In the data rows, 128 means zero.
Here are some points, each followed by its number:
[123 114 124 159 119 119 150 120 127 127 114 170 119 187 146 110 129 130
 129 185 156 133 112] 0
[175 147 188  87 173 245 168 119 100  81 183 163  17 120  73 209  50 132
 133 153 255 167 236] 1
[154  83 108 130 125 117 127 173  79 181 127 178  77 136 145 142 120 179
 150 134 129 112 130] 2
[119 165 235 168 133 202 153 105  85  89 127 145 240  38  94 237 179  84
 146  63   8 123 142] 3
[177 104 114 216 193 160  77 138   1 134 159 212 182 143  99 181  88 116
 144  73  21  93 198] 4
[142  64 139 105  72  95 149 150  96  94 108 131 167 107 124 154 152 159
 109 132 131 139 113] 5
[108 157 134  13 131 159 158 118 179  99 169 110  70 151 143 102 115 131
  95 113 211 148 102] 6
[131 107 100 116 119 102 116 156 129 153 130 142 112 136 108 101 133 120
 128 123 151 117 115] 7
[135  61  23 139 100  98  96 133 148 162 101  49 171 102 157 179 130 177
  80 182 148 161 137] 8
[143 124 170  96 106 143 133 131 137 135 148 146 110 100  84 103 121 125
 158 135 182 151 150] 9
[170 214  98 211 232 185  75 136  51 136 182 161 126  86  90 231 117 104
  95   0  21  51 171] 10
[168 176 164 124 171 175 120 139 171 120 112 120  69 224 177  93 107  96
 176 151 170 114  84] 11
[201 168 112 180 206 114  90  38 117  65 161 134 181 236 123  41  55  69
 160 187 129  80  98] 12
[146  79 181 102  75 134 141 124 102 135 142 145 162  83 108 115 130 147
 151 130 138 147 109] 13
[177  55 155 105 141 111 115 121  65 120 120 165 135  92 158 148 118 154
  88 135 168 137 146] 14
[112  63  38 162 133 129 114 171 126  97  47  78 139 250 117 137 123  60
 183 163 152  86  77] 15
[160 169 175  78 124 158 157 144 147 124 157 132 105  84 124 106 104 157
  90 144 151 181 111] 16
[171  94 143 215 157 163 114 164 126  81  51  63 173 126 163 211 113 110
 120 132  41 148 153] 17
[139 105 154  87 144  89  97  93  68 152 181 200 148  71 183  94 124 159
 102 101 114 136 126] 18
[200 187  54  32 119  82  98 145  50 171 240 131 120  95 103  90  78 206
 165 111 141 131  97] 19
[191 152 128 167 131 173 123 151 107 210 165 140 122  74  52 151 157 121
 196  97  83 110  95] 20
[170 145 220 117 150 118 122 109 124  89 116 180 145  97  84 115 141 151
 143  90  65  91 140] 21
[ 99  64 115 157  70  93 155 190 121 139  64 122 115  86 109 144 145 146
 129 145 128 135 128] 22
[134 148 185 113 118 138 150 133 172 129  85 107 101 119 112  76 152 119
 193 133 137 146  79] 23
[116  40 127 120 130  47 127 177  73  54  46 134 189 115 194 145 119  94
 132 154  51 112  97] 24
[ 99 108 124 110 104  94 107 101 166 162 125 137  67 106 110 102 184 104
 124 103 255 110 132] 25
[124 130  81 126 168 146 130 131 162 101 124  94  92 176 151 163 114  99
 152 160 128 127 125] 26
[193 251  57 248 255 155  61  58  77 128 204  73 146  36 181 255  85 169
 144  72   0  74 208] 27
[175 161  66  68 123  94 111 146  68 158 199 134 137 112 103 119 110 170
 158 119 123 126 100] 28
[116 117 218 166 109 164 183 145  57  90  74 120 165  56 136 172 180 100
 115  70  42 150 112] 29
[129 119 179 124 125 130 168 154  85 112 109 172 109  87 106 124 113 143
 135 136 124 134 128] 30
[183 216  83 237 246 162  70  69  85 133 182  85 149  57 188 255  84 154
 141  91   0  91 197] 31
[ 56 116  68 104 103  61 129 102 208 134 125 103  59 101 108  98 128 142
 140 165 216 142 184] 32
[115 106 171 123 141 155 150 155 134  92 107 174 113 138 116 117  97  97
 113 168 132 144 154] 33
[ 94 149 105  53 138 118 126 165 232  87 103  83  71 172 182 114 128 129
  91 158 149 156 112] 34
[135  80  64 134 104 109 103 127 129 167 123  86 108 148 163 128 138 170
  94 112 167 123 122] 35
[146 104 255 212  97 133 168 117  34  81  97 158 182  62 166 226 175 117
 188  76  97 141 154] 36
[120  84 113 106  97 123 105 170 164 138 106 133 121 145 148 152 163 110
 108 141 166 128 116] 37
[114 152  46 185 107 115 141  96 144 130 160  62  70 167  43 137 108 118
 226 134 214 112 160] 38
[150 109  83 125 122 114 136 117 129 118 128 115 162 158  90 103  86 151
 143 185 137 114 107] 39
[176 203 136 154 122 129 128  95 126 195 172 145 126  84  18 150 186 135
 236  70 129  61  93] 40
Which three points above are nearest to each new point by angle? Their numbers follow each, nearest first.
[161  88 104 117  78 149 107 111 130 160 166 126 125 195 134  83 119 158
 117 121 206 114 109] 35 7 25
[166  52 216  84  29 141 148 116  71 127 174 165 214  58  98 118 134 160
 167 143 151 168  89] 13 5 9
[ 69  57 181  60  66  71 127 114 191  96 116 159  86  85 179 151 145 178
 101 180 255 184 230] 32 25 37
[104 167  94 126 187 146 120 124 168 110 115 114  85 172 116 111  94  75
 173 154 126 107 135] 26 11 12
[ 61  92  76 101 107  90 122 161 174 148 116 161 111 104 113 122 121 129
  96 170 149 141 164] 32 37 22
[ 83 185  91  60 143 116 138 137 154 140 148 131  87 177 116  56 105 114
 144 138 182 125  93] 6 34 11
[115 144 131  66 129 147 152 124 156 110 146 118  97 143 133 108 120 127
 108 126 171 139 107] 6 34 16
[154  92  72 111 116 101 122 109 134 116 123 104 177 164  86  83  78 156
 161 188 141 102  93] 39 12 15
[127  92  87 106  96  87 112 177 145 175 130 156  97 147  97  90 154 108
 128 127 178 112 104] 7 25 37
[137 148 172  96 121 126 142 124 161 128 100 102 112 127 114  68 141 133
 180 124 134 137  82] 23 11 9
[146  17 141  83  35  68 171 159  83  71  99 133 189  91 122 182 172 174
  89 141 149 145 104] 5 22 13
[159 191 137 182 172 165 118 122 124 104 145 132 153 140  95 171 128  91
 103  96  85  89 130] 10 31 27
[ 80  52 194 182  79  88 145 175 111 200  42 162 101  33 119 146 191 151
 240 101  22 106 153] 22 36 29
[128  97 127  58 171 188 167 146 162 101  89 119  99 155 174  97  80 147
  84 162  71 156  97] 34 33 6
[149 158 117 156 167 150 109 129  98 131 152 142 126 115 112 168 126 115
 115  79  89 100 143] 10 27 31
[165  71  95 107  58 152 104 105 124 172 185 128 128 226 141  65 118 188
 107 116 221 115 105] 35 7 39
[120 153 152  99 132 139 152 124 134 114 159 148  95 115 142 125  96 164
 107 136 131 151 156] 16 1 6
[147 157 159  92 115 147 146 144 140 143 154 132 111  85 117 105 111 151
  97 131 140 164 115] 16 9 6
[120 105  81 145 133 132 127 150 130 116  92 101 124 183 119 135 124  97
 157 140 138 100 101] 15 26 38
[197 209 192 154 185 220 147  52  63  78 178 122 187 159  74 142  67  92
 185 109 106  73 120] 12 3 10
[108 159 123 111  90 165 156 143 154 181 137 114 147 157 145  27 110 182
  60 145  80 168  79] 16 34 6
[148 111  96 169 137 138 136 101  42  90 148 116 187 179 116 174 141  94
 128  98 112 125 120] 4 10 36
[108 165  99  74 177 209 119 145 255 168 115  78  43 159 216 107 123 163
   0 138 100 179 136] 34 6 16
[137 145 198 102 116 133 156 130 176 122  71  90 100 109 103  66 157 114
 208 125 138 141  70] 23 9 11
[161 253 168 169 149 131 158  91 102 204 210 178 104 107  40  95 158 121
 173 114 156 101 101] 40 20 9
[135 113 149  92 129 215 168 188  81 180 131 208 128 194 193 123 105 186
  73 166  44 134  78] 2 0 33
[104 213 132  89 167 143 127  93 173 108 160 110  81 150 146 118 101 130
 116 143 182 139 158] 6 34 1
[117 157 103 119 122 155 148 120  87 132 179 157 184 173 133 116  68 149
  85 178 124 144 127] 39 12 0
[146 108  66 119 132 100 124 109 126 118 127 108 163 167  91  96  88 146
 154 173 133 107 107] 39 12 15
[134  66  68 104 143 134 100 152 196  86 139 123  93 255 222  81 126  88
  16 150 160 156 100] 34 37 26
[163 123 163 148 131 187 169 170 123 113  89 110 108 111 141 207 122 157
 126 134  96 133 122] 17 29 36
[157  90 146  93 128 149 116 125 140 134 127 136  94 180 152  89 120 132
 149 125 176 118 104] 11 6 0
[126 165 141 133 156 150 129 122 154 125 139 135  61 159 161 123 111 125
 124 129 158 126 146] 11 1 6
[ 82  60 137 193  70  80 123 149 118 118  61 116 151 109 146 149 206  79
 111  97 149 126 125] 22 37 5
[ 62 136  82 148 140 106 111 119 174 158 109 103  72 139 150 103 135  96
 139 139 190 140 165] 32 25 38
[131  86  91 109  99  82 115 178 138 173 125 157  98 139  94  74 140 112
 133 130 184 114 102] 7 25 37
[122  24 118 114  85 114 126 153  66 121  98 148 187 113 161 167 167 131
 104 107 110 130 101] 5 24 14
[203 139 200 169 140 177 175 148  40 134 154 186 124 145 127  99  54 182
  85 192 119 167 140] 30 16 33
[124 133 122 145 130 109 108 116 153 165 116 116 106 131 148  71 136 119
 118 127 162 121 113] 25 7 32
[159 151 133 170 150  68 130 162 117  57  75  88 198  94 163  90  59 112
 144 196  34 120  86] 24 17 12
[139 115  93  50 138 129 125 126 200 120 129  93 105 184 134  50 102 146
 116 152 122 144  96] 34 6 39
[141 134 137 106 130 185 149 169 111 166 129 165 122 173 165 126 119 162
  95 143  79 123  86] 2 11 16
[ 94 116  99 105 157 153 113 131 193 133 118 128  70 147 169 128 126 114
  81 143 138 142 153] 34 26 6
[125  42 107  80  60 114  96 201 176 132  95 139 124 160 143 156 180 108
 110 157 199 140  98] 37 7 22
[ 97 181 122  96  73 177 167 144 142 195 142 106 177 144 121   0  95 200
  56 133  54 172  59] 16 19 39
[138 109 150  94 141 103 111 100  79 148 171 188 141  90 164 100 123 146
 111 108 119 134 129] 18 14 19
[ 81 121 187 230 131 127 166 142 131 106  36 133 160 149 246 158 161  82
  93 216  60 184 144] 17 24 29
[133 176 111  73 111 137 134 158 198 103 126  67 120 132 154 163 121 154
 112 153 159 146 100] 34 6 16
[ 86  71  30 198 222 176 137 216   0 215 101 203 100   0 136 255 191  58
  66   0   0  76 116] 10 4 29
[143 118 249 183 107 132 158 120  61  82 106 143 156  53 161 213 156 139
 175  74  86 135 163] 36 29 3
[148  23 204  82  99 143 136 144  87  97  92 172 116 159 207 147 120 165
 139 148 172 138 139] 14 5 13
[152 183 184 152 182 157 127 102 133 124 135 124 144  69 114 144 141  81
 134  98  53 132 132] 3 10 21
[136 100 102 115 135 136 118 139 160 112 138 124 105 193 175 107 128 108
  74 138 146 141 110] 34 37 26
[163 191 158  87 110 118 143 136 152 117 145 108 131 119 112 105 119 155
 125 130 153 124  83] 16 6 23
[106 170 225 165 125 195 152 105  92  96 123 142 234  31  90 236 185  93
 143  57  11 118 143] 3 29 36
[124 112 163  90 120 125 118 107 101 122 166 170 122 117 121 118 109 118
 190 129 193 163 169] 9 1 13
[173 167 119 171 198 121 112  52 124  81 151 130 159 211 126  61  75  74
 136 180 120  89 104] 12 11 39
[127 130 104 164 128 130 176 108  71 111 149 127 139 161  92 118  75 142
 131 156 142 128 122] 39 12 38
[120 106 176  83 137 132 105  88  80 127 192 188 114 101 117 107  94  88
 229 127 224 167 193] 9 1 13
[ 98 114  87 118 113  86 127 141 187 128 137 119  84  97 142 130 106 143
  81 160 151 146 176] 32 34 8
[140  55 172 189 107 112 101 130  90 104 100 141 181 123 180 183 153 130
 128 100 113 148 167] 36 17 29
[112 116 143 158 120 116 120  94  63  97 132 110 197 120 154 156 133 100
 173 110 110 142 144] 36 3 29
[ 97 135  67 135 174 125  98 114 144 118 141 140 116 191 155 136  78  98
 158 179 125 113 165] 26 12 15
[175 159 111 171 187 108  98  61 117  73 148 132 175 197 124  65  73  88
 147 174 122  93 108] 12 39 11
[104 188  78 210 174 113 116 121 104 166 130 116 103 127  68 104 143 117
 150  35  49  83 138] 10 27 40
[104   0  86  28  89 213 161 183 175 198 130 150  24 173 151 154 158 181
  64 114 176 157 123] 37 35 6
[114  48  17 181 127 114 113 181 116  70  13  72 149 255 100 123 134  49
 205 167 154  84  56] 15 26 39
[ 65 130 107  96 115 111 169 100 175 133 121  83 118  39  55  87 127 121
 141  96  91 151 143] 32 23 9
[134  85 189 111  54 134 158 170  99 125 100 149 145 109 113 145 151 144
 183 136 171 139 101] 13 5 30
[133 119 168  93 126 128 115 108  99 125 172 175 114 111 115 109 110 105
 209 128 197 161 172] 9 1 13
[ 84  50 145 202  64  75 117 153 113 123  52 115 158  91 147 155 211  70
 111  85 149 118 126] 22 5 36
[107 171 139   0 126 176 174 134 200  66 182 106  50 169 149  93 117 145
  73 102 237 164  84] 6 34 16
[ 94 126 128 113 121 117 148 110 152 126 125 109 122  88  97 100 127 131
 133 119 114 146 140] 32 23 9
[153 128 158 109  73  59 144 129 139  84  89  71 181 108 130 103 135 163
  95 158 160 145 106] 5 8 13
[120 101 106  84 118 127 106 123 172 117 139 115 112 162 181 136 118 147
 113 143 156 132 135] 34 6 37
[104 168 140   0 126 167 169 118 187  90 187 104  57 144 131  97 114 134
  86  95 232 143 101] 6 16 34
[132 134 104 145 131 128 154 108  90 110 149 128 136 167 108 115  80 155
 124 148 139 124 123] 39 12 0
[ 98 189  65 142  61  88 145 158 200 140  90  32 183  57 105 235 189 184
 101 155  78 108  93] 8 22 17
[125 182 136  60  93 100 145 147 207  77 106  48 197 121 146  83  85 149
 102 188 122 165  72] 34 16 39
[ 64 227  54  13 149 109 135 143 178 147 156 140  57 221 108   7  80 129
 168 156 224 123  67] 6 34 11
[124 100 195 119  91 118 146 131 106 127 109 159 156 102 120  76 120 142
 148 152 148 148 123] 13 30 9
[116 226 156  69 127 155 138  79 210  69 199  97  69 156 168 157  93 175
  88 162 225 161 182] 6 1 34
[119 206  95 227 189 124 112 120  87 167 133 129  95 117  58 100 138 119
 160  11  24  66 143] 10 27 40
[174 149 121 160 181 133 108  80 117  92 148 133 157 195 130  82  78  90
 139 164 121  94 107] 12 11 39
[ 99 109 244  81 132 164 171 156 187  29  75 160 117 132 173 115  91 116
  73 192 105 193 169] 33 34 16
[142 113 255 211 112 132 167 116  42  72  97 145 175  57 160 236 171 118
 185  68  80 141 164] 36 29 3
[121  98 178  85  60 103 153 134 103 105 135 154 186 111 153 141 140 194
  70 154 143 173 139] 5 13 14
[222 163 119 180 133 203 120 168 102 249 182 119 103  42  17 169 159 115
 231  76  75  94  77] 20 40 10
[159 184 143 155 133 138 126 100 136 169 156 134 124  87  52 151 162 129
 205  81 118  77 112] 40 20 10
[ 70  92  82 101 114  99 129 148 171 137 116 160 116 112 117 128 119 124
 101 178 148 138 155] 32 37 22
[148 134 169 108 136 138 144 126 118 110 128 141 157 125 131  84  97 139
  90 156 111 156 119] 16 33 30
[ 27  73  64  88  97  85 137 169 200 149 108 177 102  94 115 117 114 122
  76 205 153 147 175] 32 37 22
